cols: J U D F K S L P V
.23  -.16  -.59  -.14  .13  .21  .61  .01  -.22 -> <46>
-.46  -.20  -.29  -.70  .01  -.62  .33  -.25  .35 -> <95>
.46  -.42  .10  .39  -.15  -.54  -.27  .19  -.17 -> <204>
-.05  .16  -.72  -.52  -.03  -.42  -.63  .50  .28 -> <94>
-.28  .06  .43  -.24  .53  .18  -.23  .05  .06 -> <49>
-.32  .03  -.12  -.23  .13  .28  .53  -.11  .19 -> <191>
-.32  -.29  -.01  .50  .01  -.08  -.20  .10  -.16 -> <175>
.42  -.12  .18  .89  .24  -.09  -.16  -.06  .38 -> <202>
.09  -.02  -.74  .45  -.20  .47  .79  .11  .61 -> <155>
.10  .68  -.59  -.27  .20  .26  .55  .27  -.42 -> <130>
-.06  .05  .03  .33  -.07  -.30  .16  -.32  -.18 -> <80>
-.60  -.38  -.06  .19  .22  -.01  -.32  -.08  .04 -> <33>
col: .19  -.16  .38  .61  -.42  -.18  .04 => V
col: .06  .19  -.16  .38  .61  -.42 => V

cols: M G E N W Y R T Z A
.09  .02  -.16  -.07  -.29  .23  -.14  .00  .16  -.20  <75>
.10  .02  -.23  -.03  -.25  .22  -.16  .00  .14  -.22  <82>
-.05  -.45  -.04  .43  .78  -.78  .00  -.32  -.21  .01  <14>
.10  .03  -.18  -.03  -.25  .22  -.14  .01  .14  -.22  <123>
.10  .03  -.19  -.06  -.30  .25  -.15  .01  .16  -.22  <48>
.16  -.01  .05  -.03  -.20  .15  -.03  -.01  .16  -.26  <116>
.11  .03  -.18  -.03  -.25  .22  -.14  .01  .14  -.22  <148>
.10  .03  -.18  -.03  -.25  .22  -.13  .01  .13  -.22  <26>
col: -.18  -.19 => E
col: -.01  .01 => T

cols: botuz rivub tezi vodiv memov Tam semib ruf zus
.45  .18  -.24  -.06  .09  .05  .00  -.61  .79 : <59>
.27  .84  -.19  -.26  .27  -.02  .19  -.12  .92 : <109>
.49  .04  -.09  .16  .29  .13  .14  -.11  .11 : <53>
col: -.19  -.09 => tezi
col: .45  .27 => botuz

cols: Bome rul dat pokib dunu tuvav Veka vozo natu
.48  .22  .44  -.38  .00  .04  -.19  -.07  -.05 -> <12>
.48  .22  .44  -.38  .35  .06  .32  .19  .03 -> <2>
-.04  .10  -.20  -.27  .00  .04  -.19  -.27  -.13 -> <31>
col: .04  .06 => tuvav
col: .44  .44 => dat
col: .44  -.20 => dat
col: -.07  .19 => vozo
col: -.19  .32 => Veka
col: .22  .10 => rul

cols: Gofos dogat Kab gido pevo gigu pifes
-.57  .85  .33  .06  .18  -.40  -.18 = <152>
.17  -.02  -.16  -.28  .36  .09  .50 = <102>
-.66  .11  .12  .23  .06  -.17  -.12 = <149>
.28  -.32  .03  .11  .61  .14  .20 = <73>
.05  -.26  -.03  .16  .50  .08  -.08 = <63>
-.90  .91  .17  -.10  .57  -.86  -.17 = <156>
col: .08  -.86 => gigu
col: .14  .08 => gigu

cols: vot Bulik nelog nize vit seb vufu
-.36  -.07  .01  .92  -.01  -.07  -.22 -> <37>
.00  -.07  -.38  -.19  .21  -.12  -.04 -> <24>
-.01  -.03  -.05  -.01  .05  -.08  -.04 -> <41>
col: -.07  -.07 => Bulik
col: -.04  -.04 => vufu

cols: nug dolat gigek mar vites Liki
-.50  -.46  .13  .62  .30  -.03 = <157>
-.50  -.46  .13  -.14  .07  .64 = <96>
-.67  .33  -.09  -.31  .35  .03 = <140>
.05  -.04  .62  -.72  -.10  .05 = <81>
-.67  .33  -.09  -.31  .07  .64 = <55>
.30  .21  -.16  .17  .21  .52 = <108>
col: .07  .35 => vites
col: .05  -.67 => nug
col: -.50  -.67 => nug
col: .03  .05  .64 => Liki
col: .62  -.14  -.31  -.72 => mar

cols: dab lanu nugi ledis Sis dubir Lop befu muv Fur
-.24  -.27  -.03  .00  .01  .15  .46  .11  .04  .26  <8>
-.04  -.19  .05  -.16  -.11  -.15  .07  .11  .04  .05  <174>
.41  .20  .14  .22  .34  .01  -.25  -.24  .07  -.23  <186>
-.10  -.46  .05  -.08  -.06  .25  .68  .09  -.07  .21  <115>
.39  .45  .16  .31  .17  -.16  -.75  .18  .00  -.09  <117>
-.07  .03  -.06  -.02  -.10  -.17  -.03  .13  -.16  -.07  <36>
.27  .25  .10  -.05  -.01  -.03  -.46  .00  .16  .09  <72>
.13  .22  -.05  -.26  .02  .20  -.04  .13  .00  .02  <144>
.06  -.19  .12  -.01  -.12  -.18  -.03  .15  -.12  -.20  <129>
-.36  -.11  -.14  .05  .00  .35  .53  .08  -.39  .07  <13>
.06  -.19  .12  -.01  -.12  -.18  -.03  -.24  .14  .01  <161>
col: .01  -.11 => Sis
col: -.11  -.19 => lanu
col: .11  .11  -.24  .09  .18  .13  .00  .13  .15  .08 => befu
col: -.19  .20 => lanu

cols: H Q X C
.00  .56  -.81  .52 = <128>
.85  -.14  .34  .60 = <83>
.46  .47  .54  .33 = <56>
.41  -.72  -.08  -.01 = <106>
.10  .41  -.63  .58 = <17>
-.19  -.22  .24  -.14 = <86>
col: .41  .10 => H
col: .41  -.22 => Q
col: -.63  .24 => X
col: .47  -.72 => Q

cols: logig bab Runi vekiz muneb
-.75  .21  -.18  -.28  .18 = <159>
-.02  -.26  -.23  .01  .24 = <132>
-.29  .10  -.21  .12  .25 = <92>
.12  -.63  -.10  -.49  .11 = <15>
-.06  .37  .17  -.20  -.85 = <127>
.03  -.09  -.45  .17  .09 = <125>
-.34  -.14  -.11  -.24  .16 = <98>
col: .37  -.09  -.14 => bab
col: -.02  -.29  .12  -.06  .03  -.34 => logig
col: .12  -.49  -.20  .17 => vekiz

cols: Bep Sotim Zeg lipu Robom
.42  -.22  .82  .05  -.75 : <164>
.13  -.15  .12  .19  -.49 : <27>
.23  -.01  -.32  .08  -.45 : <65>
.22  .11  .87  .19  -.13 : <168>
-.25  .01  .26  .14  .49 : <141>
-.06  .16  .82  .08  .06 : <7>
.12  -.23  .11  -.06  -.53 : <177>
.08  .10  .26  -.16  -.12 : <185>
-.02  -.07  .36  .06  -.01 : <103>
col: -.15  -.01 => Sotim
col: .23  .22  -.25  -.06 => Bep
col: .11  .01 => Sotim
col: .12  .08  -.02 => Bep
col: .12  -.32 => Zeg
col: .49  .06  -.53  -.12  -.01 => Robom

cols: nuro Muke berep Gof Tisib sidam fato bop guniv lef
.09  -.17  .00  -.54  .54  -.48  .39  .09  .05  -.39  <45>
-.13  -.07  .67  -.12  -.57  -.11  -.43  -.54  -.22  -.53  <78>
-.09  -.11  -.54  -.63  -.50  -.19  .52  .70  .48  .80  <79>
-.63  .62  .05  .10  .25  -.63  -.11  .05  -.66  .13  <131>
col: -.53  .80  .13 => lef
col: .54  -.57 => Tisib
col: -.12  -.63  .10 => Gof
col: -.43  .52  -.11 => fato
col: -.54  .70  .05 => bop
col: -.57  -.50  .25 => Tisib

cols: tuvit noper lemen Zagag Nunar nub
-.54  .62  .35  -.85  .02  -.09 = <101>
.65  .74  -.52  -.88  -.72  -.50 = <54>
.91  -.65  -.87  .49  .06  -.22 = <42>
.91  -.65  -.87  .49  -.23  .84 = <47>
-.36  -.53  .00  -.61  -.39  -.70 = <104>
col: -.87  -.87 => lemen
col: -.65  -.53 => noper
col: -.72  .06  -.23 => Nunar
col: .02  -.72  .06  -.23 => Nunar
col: .49  -.61 => Zagag
col: -.88  .49  .49 => Zagag

cols: Vogek vusi lemo Nir Beku zezog besaf
.11  -.05  .69  .34  .02  -.34  .12 -> <119>
.11  -.05  .69  .34  .02  -.34  .50 -> <66>
-.64  -.22  -.11  .59  -.12  .44  .03 -> <4>
col: .69  .69 => lemo
col: .12  .50 => besaf
col: .11  .11 => Vogek
col: .02  -.12 => Beku

cols: goziv nuli tules nopeb
.23  -.38  -.37  -.35 -> <74>
.56  -.36  -.46  -.49 -> <126>
.23  -.38  -.37  -.23 -> <32>
-.05  -.38  -.37  -.23 -> <136>
col: -.49  -.23 => nopeb
col: -.37  -.46  -.37 => tules
col: -.38  -.38 => nuli
col: .23  .56  .23 => goziv

cols: ninap zed nuna romez vil
-.28  .00  -.48  .48  .00  <10>
-.78  .58  .00  .00  -.68  <40>
-.65  -.07  -.51  -.43  -.33  <69>
-.65  -.07  -.51  -.43  .85  <34>
col: .00  -.43 => romez
col: .58  -.07 => zed
col: -.48  .00  -.51 => nuna
col: -.43  -.43 => romez
col: .00  .58  -.07 => zed

cols: Bom vipo vaduz nop kazu mupi Kaviv
.23  -.10  .13  .04  -.13  -.31  -.02 : <200>
.13  -.14  -.01  .11  -.21  -.24  -.03 : <180>
.18  .02  -.18  -.04  .08  .03  -.02 : <219>
-.35  .19  -.38  -.29  .22  .64  .12 : <3>
.17  .07  .20  .09  .02  -.06  -.03 : <209>
.01  -.21  -.02  .13  -.10  -.21  -.09 : <87>
-.62  -.25  -.62  -.27  .34  .80  .04 : <195>
.14  .13  .20  .04  -.14  -.17  .06 : <9>
-.21  -.02  .36  .32  -.14  -.07  -.03 : <160>
.17  .07  .20  .09  -.12  -.14  -.06 : <171>
-.56  -.40  -.38  .00  .04  .30  -.04 : <44>
.06  -.20  .37  .16  -.12  -.11  -.01 : <30>
col: -.14  .02  .19  .07  -.21  -.25  .13  -.02  .07  -.40 => vipo
col: .08  .22  .02  -.10  .34  -.14  -.14  -.12  .04  -.12 => kazu
col: .02  .19  .07  -.21  -.25  .13  -.02  .07 => vipo
col: -.04  -.29 => nop
col: -.02  -.62  .20  .36  .20  -.38 => vaduz
col: -.14  .02  .19  .07 => vipo
col: -.29  .09  .13  -.27  .04 => nop

cols: lif miri roz garov
.06  .13  .42  -.17 : <118>
.62  -.07  -.82  -.54 : <11>
.18  .41  .51  .18 : <112>
col: .13  -.07 => miri
col: -.17  -.54 => garov
col: -.82  .51 => roz
col: -.07  .41 => miri

cols: pudo zivib Demag Noke lutam Nafe Favop
-.18  -.82  -.51  -.10  -.12  -.12  -.48 : <29>
.22  .05  -.26  -.49  .03  -.12  .33 : <110>
-.30  .49  -.10  .46  -.75  -.53  .00 : <138>
-.56  -.31  .38  -.08  -.65  -.43  -.21 : <28>
-.06  -.01  -.30  -.23  .05  -.05  -.45 : <97>
-.18  -.82  -.51  -.10  .46  .13  .17 : <22>
-.25  .17  -.63  -.34  .18  .03  -.32 : <85>
col: -.30  -.51 => Demag
col: -.21  -.45  .17 => Favop
col: -.75  -.65 => lutam
col: -.49  .46  -.08 => Noke
col: -.12  -.12  -.53 => Nafe
col: -.08  -.23  -.10  -.34 => Noke

